In the data rows, the value 500 means zero.
Here are some points, one per row:
tensor([521, 429, 481, 205, 551, 409, 483, 578, 509, 263, 556, 403, 320, 394, 540, 565, 626, 370, 518, 141, 567, 388, 522, 351, 420, 406, 641, 342, 246, 487, 436, 586, 498, 707, 575, 647, 749, 367, 369, 521, 596, 519, 359])
tensor([468, 523, 546, 494, 368, 517, 513, 394, 523, 484, 431, 530, 559, 516, 000, 473, 457, 481, 517, 555, 434, 520, 497, 597, 513, 500, 654, 511, 426, 505, 566, 726, 657, 615, 578, 750, 788, 513, 379, 515, 426, 454, 442])
tensor([596, 603, 471, 853, 507, 380, 531, 553, 441, 407, 548, 461, 581, 441, 491, 627, 557, 417, 492, 317, 575, 550, 467, 563, 630, 720, 240, 445, 382, 416, 473, 465, 487, 581, 484, 441, 538, 441, 304, 729, 444, 402, 784])
tensor([478, 526, 709, 534, 449, 422, 572, 350, 567, 459, 577, 436, 501, 470, 521, 424, 605, 534, 484, 403, 433, 524, 441, 354, 508, 547, 438, 406, 359, 519, 518, 561, 821, 723, 483, 482, 621, 999, 999, 487, 675, 965, 822])
tensor([449, 478, 662, 615, 456, 464, 491, 460, 526, 823, 580, 439, 374, 433, 549, 529, 402, 348, 565, 399, 330, 847, 584, 388, 423, 387, 591, 469, 433, 461, 643, 425, 435, 462, 356, 384, 614, 430, 364, 452, 452, 458, 462])
tensor([568, 977, 552, 737, 499, 565, 605, 766, 458, 401, 489, 442, 422, 505, 397, 548, 567, 580, 434, 528, 228, 564, 059, 468, 463, 169, 422, 467, 514, 589, 308, 481, 581, 507, 527, 468, 237, 184, 458, 489, 525, 567, 516])
tensor([623, 504, 622, 317, 442, 510, 287, 370, 479, 561, 497, 318, 456, 392, 547, 356, 384, 480, 450, 535, 386, 385, 504, 473, 835, 659, 563, 533, 550, 999, 463, 714, 577, 600, 526, 462, 415, 425, 507, 372, 405, 491, 374])
tensor([532, 387, 658, 378, 625, 860, 670, 670, 692, 526, 395, 425, 450, 616, 430, 389, 539, 471, 366, 505, 468, 539, 341, 367, 446, 622, 429, 429, 483, 402, 476, 534, 572, 561, 564, 243, 372, 631, 139, 485, 600, 478, 560])
tensor([880, 589, 639, 761, 522, 477, 673, 838, 881, 549, 433, 519, 472, 478, 565, 508, 472, 455, 382, 450, 504, 196, 539, 496, 606, 545, 543, 253, 553, 457, 505, 463, 473, 000, 549, 504, 557, 578, 558, 351, 527, 467, 391])
tensor([535, 333, 374, 669, 584, 433, 534, 465, 553, 450, 467, 421, 413, 760, 515, 370, 559, 485, 530, 624, 606, 627, 935, 715, 434, 573, 786, 359, 539, 776, 598, 393, 590, 497, 441, 950, 178, 558, 352, 546, 435, 499, 599])
tensor([496, 498, 761, 399, 411, 410, 005, 603, 489, 389, 330, 480, 434, 549, 627, 539, 512, 690, 563, 662, 557, 792, 415, 675, 606, 629, 507, 600, 290, 454, 526, 382, 541, 406, 484, 700, 579, 487, 416, 492, 522, 526, 420])
tensor([545, 496, 403, 675, 466, 548, 529, 539, 516, 806, 548, 640, 999, 914, 804, 568, 577, 660, 535, 657, 525, 527, 477, 324, 362, 438, 424, 361, 308, 607, 477, 547, 495, 532, 581, 461, 580, 354, 483, 418, 642, 478, 444])
tensor([541, 507, 344, 389, 459, 030, 468, 455, 444, 461, 411, 500, 399, 504, 365, 567, 522, 366, 566, 804, 871, 684, 539, 442, 448, 472, 537, 347, 384, 554, 429, 468, 405, 456, 470, 000, 360, 531, 509, 488, 475, 515, 449])
tensor([481, 393, 526, 387, 456, 536, 671, 469, 030, 416, 464, 505, 624, 507, 411, 377, 267, 452, 464, 320, 485, 625, 451, 480, 495, 745, 650, 571, 719, 507, 706, 370, 554, 428, 402, 426, 460, 264, 583, 341, 566, 529, 312])
tensor([429, 309, 522, 680, 491, 470, 559, 306, 706, 419, 365, 214, 534, 405, 524, 561, 448, 407, 551, 645, 468, 432, 473, 380, 634, 567, 635, 685, 478, 410, 494, 311, 406, 574, 542, 483, 437, 336, 492, 567, 512, 517, 428])
tensor([398, 444, 542, 504, 506, 376, 492, 398, 531, 435, 461, 695, 287, 558, 417, 488, 343, 442, 419, 270, 393, 483, 443, 515, 421, 404, 025, 402, 584, 511, 772, 559, 179, 660, 999, 532, 432, 469, 573, 366, 473, 568, 356])
tensor([462, 454, 478, 466, 464, 516, 476, 396, 479, 483, 999, 372, 446, 462, 345, 527, 504, 999, 491, 565, 580, 417, 606, 466, 425, 481, 435, 551, 472, 489, 474, 424, 506, 409, 469, 288, 444, 526, 429, 500, 569, 377, 463])
tensor([501, 517, 444, 319, 393, 610, 498, 552, 610, 554, 530, 555, 530, 499, 496, 633, 640, 370, 999, 472, 141, 382, 493, 501, 291, 697, 408, 510, 540, 554, 400, 314, 591, 428, 511, 448, 396, 525, 470, 482, 437, 456, 514])
tensor([498, 568, 567, 532, 497, 543, 561, 703, 615, 644, 555, 680, 633, 476, 624, 733, 758, 730, 669, 640, 775, 676, 795, 542, 629, 785, 581, 600, 999, 422, 458, 629, 455, 635, 504, 467, 615, 461, 455, 552, 489, 782, 350])
tensor([517, 432, 414, 439, 535, 523, 504, 514, 503, 556, 224, 532, 720, 000, 508, 321, 181, 499, 330, 554, 558, 523, 429, 500, 284, 449, 399, 383, 528, 464, 431, 458, 398, 547, 440, 618, 496, 732, 479, 489, 685, 573, 533])
tensor([464, 412, 472, 381, 470, 694, 486, 567, 500, 508, 441, 421, 359, 549, 436, 516, 465, 449, 403, 497, 458, 557, 465, 474, 354, 415, 499, 406, 558, 536, 543, 401, 382, 493, 488, 530, 695, 689, 999, 999, 786, 494, 446])
tensor([000, 469, 508, 505, 458, 522, 525, 587, 225, 582, 547, 567, 529, 456, 541, 684, 526, 422, 437, 507, 505, 470, 518, 434, 903, 439, 447, 419, 408, 464, 236, 495, 483, 305, 391, 559, 313, 548, 519, 518, 466, 474, 453])
tensor([528, 445, 488, 610, 461, 453, 108, 297, 468, 486, 591, 462, 551, 582, 516, 411, 488, 229, 301, 423, 540, 229, 129, 459, 429, 289, 512, 228, 851, 348, 514, 513, 895, 534, 382, 535, 515, 515, 397, 565, 510, 537, 406])
tensor([460, 256, 450, 393, 530, 440, 460, 524, 535, 300, 391, 364, 610, 503, 527, 608, 556, 593, 279, 539, 305, 386, 619, 629, 319, 366, 513, 491, 519, 321, 443, 321, 506, 522, 439, 262, 571, 474, 534, 341, 092, 495, 584])
tensor([495, 619, 524, 458, 000, 444, 514, 683, 503, 512, 496, 467, 514, 520, 571, 290, 517, 490, 444, 400, 557, 377, 525, 573, 447, 489, 684, 515, 455, 394, 469, 471, 152, 565, 363, 479, 350, 448, 463, 476, 483, 516, 539])
tensor([487, 410, 462, 536, 433, 531, 521, 418, 423, 431, 406, 434, 428, 512, 489, 145, 579, 502, 956, 474, 694, 456, 614, 605, 540, 171, 058, 512, 520, 469, 475, 337, 414, 470, 343, 512, 604, 432, 401, 444, 489, 563, 422])
tensor([466, 595, 359, 548, 527, 357, 509, 438, 384, 566, 462, 414, 476, 507, 590, 431, 285, 509, 552, 250, 637, 482, 451, 651, 587, 424, 865, 764, 573, 563, 349, 294, 667, 570, 999, 535, 677, 713, 481, 491, 618, 405, 522])
tensor([564, 419, 539, 393, 542, 496, 439, 425, 394, 491, 385, 648, 341, 544, 496, 506, 309, 490, 500, 583, 429, 273, 617, 132, 557, 349, 586, 481, 552, 362, 596, 661, 421, 403, 564, 615, 698, 366, 591, 555, 620, 776, 999])
tensor([548, 999, 703, 510, 999, 553, 521, 397, 484, 587, 444, 426, 452, 564, 488, 382, 448, 485, 509, 492, 311, 372, 568, 452, 378, 571, 496, 523, 438, 396, 394, 472, 252, 505, 147, 501, 577, 494, 504, 469, 462, 315, 456])
tensor([552, 527, 588, 345, 783, 724, 514, 556, 820, 667, 805, 806, 750, 630, 571, 875, 516, 414, 534, 385, 811, 541, 404, 744, 611, 353, 542, 571, 493, 617, 596, 352, 367, 569, 468, 525, 386, 516, 517, 429, 494, 423, 666])
tensor([428, 559, 000, 339, 530, 499, 227, 553, 623, 589, 379, 455, 426, 515, 479, 457, 520, 544, 429, 451, 419, 537, 452, 555, 733, 635, 516, 667, 428, 455, 903, 705, 572, 524, 447, 488, 465, 535, 551, 410, 492, 559, 444])
tensor([428, 428, 566, 550, 541, 378, 583, 555, 436, 209, 554, 254, 569, 456, 581, 522, 442, 395, 488, 475, 598, 469, 452, 479, 384, 578, 432, 847, 633, 706, 797, 999, 593, 395, 442, 604, 465, 542, 561, 523, 432, 147, 518])
tensor([581, 363, 507, 465, 558, 483, 615, 400, 482, 545, 451, 894, 439, 499, 532, 468, 632, 923, 482, 349, 482, 571, 374, 206, 540, 482, 571, 535, 385, 337, 441, 499, 510, 487, 487, 541, 377, 498, 452, 604, 000, 416, 413])
tensor([541, 443, 406, 546, 404, 548, 471, 335, 512, 235, 467, 520, 428, 498, 608, 465, 717, 427, 431, 525, 419, 876, 572, 433, 563, 542, 465, 547, 717, 425, 170, 436, 441, 488, 475, 573, 506, 402, 590, 272, 721, 123, 576])
tensor([719, 560, 556, 738, 475, 966, 578, 545, 389, 559, 555, 496, 382, 467, 523, 578, 450, 388, 477, 652, 641, 410, 798, 514, 476, 524, 494, 479, 134, 324, 492, 535, 502, 543, 624, 465, 435, 448, 627, 401, 389, 520, 269])
tensor([544, 363, 506, 391, 557, 292, 833, 543, 533, 618, 751, 647, 500, 631, 660, 550, 428, 425, 557, 827, 311, 482, 448, 972, 643, 447, 479, 467, 427, 413, 451, 611, 569, 627, 279, 515, 586, 460, 495, 452, 513, 464, 455])
tensor([553, 468, 512, 438, 477, 522, 475, 295, 240, 527, 436, 662, 356, 478, 604, 511, 699, 378, 286, 622, 499, 330, 487, 589, 163, 632, 436, 824, 425, 535, 477, 505, 553, 478, 482, 519, 412, 544, 378, 590, 575, 652, 464])
These points spread out most along one direction. Where along it does each point below lie, from 0 to 99? 50 is the average, and the first point above lies past it. One standard deviation of the points above along it is 16.
tensor([496, 498, 761, 399, 411, 410, 005, 603, 489, 389, 330, 480, 434, 549, 627, 539, 512, 690, 563, 662, 557, 792, 415, 675, 606, 629, 507, 600, 290, 454, 526, 382, 541, 406, 484, 700, 579, 487, 416, 492, 522, 526, 420]) ~ 49
tensor([468, 523, 546, 494, 368, 517, 513, 394, 523, 484, 431, 530, 559, 516, 000, 473, 457, 481, 517, 555, 434, 520, 497, 597, 513, 500, 654, 511, 426, 505, 566, 726, 657, 615, 578, 750, 788, 513, 379, 515, 426, 454, 442]) ~ 64
tensor([596, 603, 471, 853, 507, 380, 531, 553, 441, 407, 548, 461, 581, 441, 491, 627, 557, 417, 492, 317, 575, 550, 467, 563, 630, 720, 240, 445, 382, 416, 473, 465, 487, 581, 484, 441, 538, 441, 304, 729, 444, 402, 784]) ~ 42
tensor([460, 256, 450, 393, 530, 440, 460, 524, 535, 300, 391, 364, 610, 503, 527, 608, 556, 593, 279, 539, 305, 386, 619, 629, 319, 366, 513, 491, 519, 321, 443, 321, 506, 522, 439, 262, 571, 474, 534, 341, 092, 495, 584]) ~ 49
tensor([553, 468, 512, 438, 477, 522, 475, 295, 240, 527, 436, 662, 356, 478, 604, 511, 699, 378, 286, 622, 499, 330, 487, 589, 163, 632, 436, 824, 425, 535, 477, 505, 553, 478, 482, 519, 412, 544, 378, 590, 575, 652, 464]) ~ 58
tensor([462, 454, 478, 466, 464, 516, 476, 396, 479, 483, 999, 372, 446, 462, 345, 527, 504, 999, 491, 565, 580, 417, 606, 466, 425, 481, 435, 551, 472, 489, 474, 424, 506, 409, 469, 288, 444, 526, 429, 500, 569, 377, 463]) ~ 39
tensor([487, 410, 462, 536, 433, 531, 521, 418, 423, 431, 406, 434, 428, 512, 489, 145, 579, 502, 956, 474, 694, 456, 614, 605, 540, 171, 058, 512, 520, 469, 475, 337, 414, 470, 343, 512, 604, 432, 401, 444, 489, 563, 422]) ~ 49
tensor([545, 496, 403, 675, 466, 548, 529, 539, 516, 806, 548, 640, 999, 914, 804, 568, 577, 660, 535, 657, 525, 527, 477, 324, 362, 438, 424, 361, 308, 607, 477, 547, 495, 532, 581, 461, 580, 354, 483, 418, 642, 478, 444]) ~ 22
tensor([581, 363, 507, 465, 558, 483, 615, 400, 482, 545, 451, 894, 439, 499, 532, 468, 632, 923, 482, 349, 482, 571, 374, 206, 540, 482, 571, 535, 385, 337, 441, 499, 510, 487, 487, 541, 377, 498, 452, 604, 000, 416, 413]) ~ 37
tensor([481, 393, 526, 387, 456, 536, 671, 469, 030, 416, 464, 505, 624, 507, 411, 377, 267, 452, 464, 320, 485, 625, 451, 480, 495, 745, 650, 571, 719, 507, 706, 370, 554, 428, 402, 426, 460, 264, 583, 341, 566, 529, 312]) ~ 61
tensor([000, 469, 508, 505, 458, 522, 525, 587, 225, 582, 547, 567, 529, 456, 541, 684, 526, 422, 437, 507, 505, 470, 518, 434, 903, 439, 447, 419, 408, 464, 236, 495, 483, 305, 391, 559, 313, 548, 519, 518, 466, 474, 453]) ~ 42
tensor([478, 526, 709, 534, 449, 422, 572, 350, 567, 459, 577, 436, 501, 470, 521, 424, 605, 534, 484, 403, 433, 524, 441, 354, 508, 547, 438, 406, 359, 519, 518, 561, 821, 723, 483, 482, 621, 999, 999, 487, 675, 965, 822]) ~ 81
tensor([521, 429, 481, 205, 551, 409, 483, 578, 509, 263, 556, 403, 320, 394, 540, 565, 626, 370, 518, 141, 567, 388, 522, 351, 420, 406, 641, 342, 246, 487, 436, 586, 498, 707, 575, 647, 749, 367, 369, 521, 596, 519, 359]) ~ 68
tensor([880, 589, 639, 761, 522, 477, 673, 838, 881, 549, 433, 519, 472, 478, 565, 508, 472, 455, 382, 450, 504, 196, 539, 496, 606, 545, 543, 253, 553, 457, 505, 463, 473, 000, 549, 504, 557, 578, 558, 351, 527, 467, 391]) ~ 34
